Small tables with named rows and columns. After each table, cells are looked up by row and column.

ger:
cols = lipeto, tuza, didob, mav, bomerum, gil, rumar, disugod
fuf: [158, 209, 76, 74, 113, 81, 138, 73]
ras: [195, 180, 114, 99, 36, 44, 111, 85]
kugiguk: [199, 164, 120, 104, 30, 85, 112, 81]
mev: [196, 232, 85, 80, 100, 103, 154, 65]
bivep: [209, 180, 73, 97, 163, 90, 207, 29]
nifegaf: [177, 110, 80, 107, 156, 82, 190, 32]
vib: [124, 27, 102, 119, 99, 84, 124, 62]

tuza of fuf = 209
didob of nifegaf = 80
tuza of vib = 27
lipeto of kugiguk = 199
gil of ras = 44
rumar of nifegaf = 190
didob of fuf = 76
mav of kugiguk = 104
tuza of ras = 180
Row with the largest tuza: mev

vola =
cols = femili, kosagi, duler, supet, kiro
gaz: [88, 82, 99, 108, 41]
vufesu: [119, 155, 85, 84, 77]
zov: [82, 84, 102, 105, 40]
degak: [35, 114, 133, 50, 41]
pugipom: [30, 187, 99, 112, 92]
dazi: [44, 170, 120, 139, 117]
tanu: [126, 117, 236, 251, 194]
pagik: [104, 76, 94, 132, 37]
suneta: [29, 128, 142, 39, 41]

What is the kosagi of tanu in vola?
117
What is the supet of zov in vola?
105
What is the kiro of gaz in vola?
41
What is the kosagi of dazi in vola?
170
What is the duler of gaz in vola?
99
What is the kiro of suneta in vola?
41
What is the kiro of pagik in vola?
37
What is the kiro of tanu in vola?
194
What is the kiro of degak in vola?
41
What is the femili of pugipom in vola?
30
What is the femili of dazi in vola?
44
What is the femili of vufesu in vola?
119
What is the femili of suneta in vola?
29
What is the supet of tanu in vola?
251
What is the duler of suneta in vola?
142
What is the kosagi of pugipom in vola?
187
What is the femili of tanu in vola?
126
What is the kiro of zov in vola?
40
What is the supet of gaz in vola?
108
What is the duler of tanu in vola?
236

Table vudo
	sozaz	naferu	rezesa	tuv	zitud	monosat
fasi	624	455	488	424	594	393
nukupiz	456	694	300	538	281	368
dasi	579	196	707	230	759	589

What is the tuv of fasi in vudo? 424
What is the naferu of fasi in vudo? 455
What is the monosat of fasi in vudo? 393
What is the naferu of dasi in vudo? 196
What is the zitud of dasi in vudo? 759
What is the rezesa of dasi in vudo? 707
What is the monosat of nukupiz in vudo? 368
Which row has the largest naferu? nukupiz

vep =
columns: zave, dip, mati, tevad, bogimu
davap: [5.840, -2.083, -5.933, -2.425, 0.524]
rep: [-4.795, -3.469, -6.287, 3.007, -0.064]
tozinut: [4.658, -2.241, -2.219, -3.513, -0.545]
bug: [-8.231, 1.800, 0.568, 2.329, -0.632]
tas: [-4.844, 5.444, 6.434, 2.612, 0.714]

What is the tevad of bug in vep?
2.329
What is the dip of tas in vep?
5.444
What is the mati of rep in vep?
-6.287
What is the zave of rep in vep?
-4.795
What is the mati of tas in vep?
6.434
What is the dip of tozinut in vep?
-2.241
What is the mati of davap in vep?
-5.933
What is the tevad of tas in vep?
2.612
What is the tevad of rep in vep?
3.007
What is the bogimu of davap in vep?
0.524
What is the tevad of tozinut in vep?
-3.513
What is the dip of rep in vep?
-3.469
What is the mati of tozinut in vep?
-2.219
What is the dip of bug in vep?
1.800
What is the zave of tas in vep?
-4.844
What is the bogimu of tas in vep?
0.714
What is the bogimu of rep in vep?
-0.064
What is the zave of davap in vep?
5.840
What is the dip of davap in vep?
-2.083
Row with the largest bogimu: tas

leti =
	gefe	ked	kavu	bafarip	git	nuvin	robamor	fid	dufoved
tilo	0.42	0.88	0.66	0.05	0.14	0.13	0.54	0.15	0.14
teza	-0.41	0.44	0.66	0.51	-0.26	0.23	-0.14	-0.33	0.22
vogudig	-0.38	-0.10	0.66	0.50	-0.25	0.27	-0.37	-0.12	0.63
raka	0.39	0.87	0.66	0.19	0.11	0.20	0.53	0.14	0.31
livutig	-0.21	0.59	0.66	0.58	-0.27	0.51	0.02	-0.38	0.42
nago	0.20	0.56	0.66	0.48	0.04	0.45	-0.03	-0.09	0.40
zozib	0.11	0.44	0.66	0.55	-0.11	0.52	-0.11	-0.22	0.55
guvigi	-0.38	0.03	0.66	0.47	-0.22	0.22	-0.40	-0.14	0.50
medo	-0.38	-0.06	0.66	0.58	0.02	0.27	-0.69	-0.05	0.43
seke	-0.09	0.03	0.66	0.71	-0.19	0.43	-0.31	-0.17	0.52
fatolet	0.11	0.95	0.66	0.26	0.02	0.25	0.32	-0.20	0.33

nuvin of seke is 0.43
kavu of livutig is 0.66
fid of medo is -0.05
gefe of livutig is -0.21
kavu of teza is 0.66
ked of seke is 0.03
robamor of nago is -0.03
git of tilo is 0.14
nuvin of guvigi is 0.22
fid of zozib is -0.22
ked of fatolet is 0.95
robamor of zozib is -0.11
robamor of tilo is 0.54
ked of tilo is 0.88
kavu of zozib is 0.66
nuvin of livutig is 0.51
bafarip of tilo is 0.05
git of nago is 0.04
dufoved of livutig is 0.42

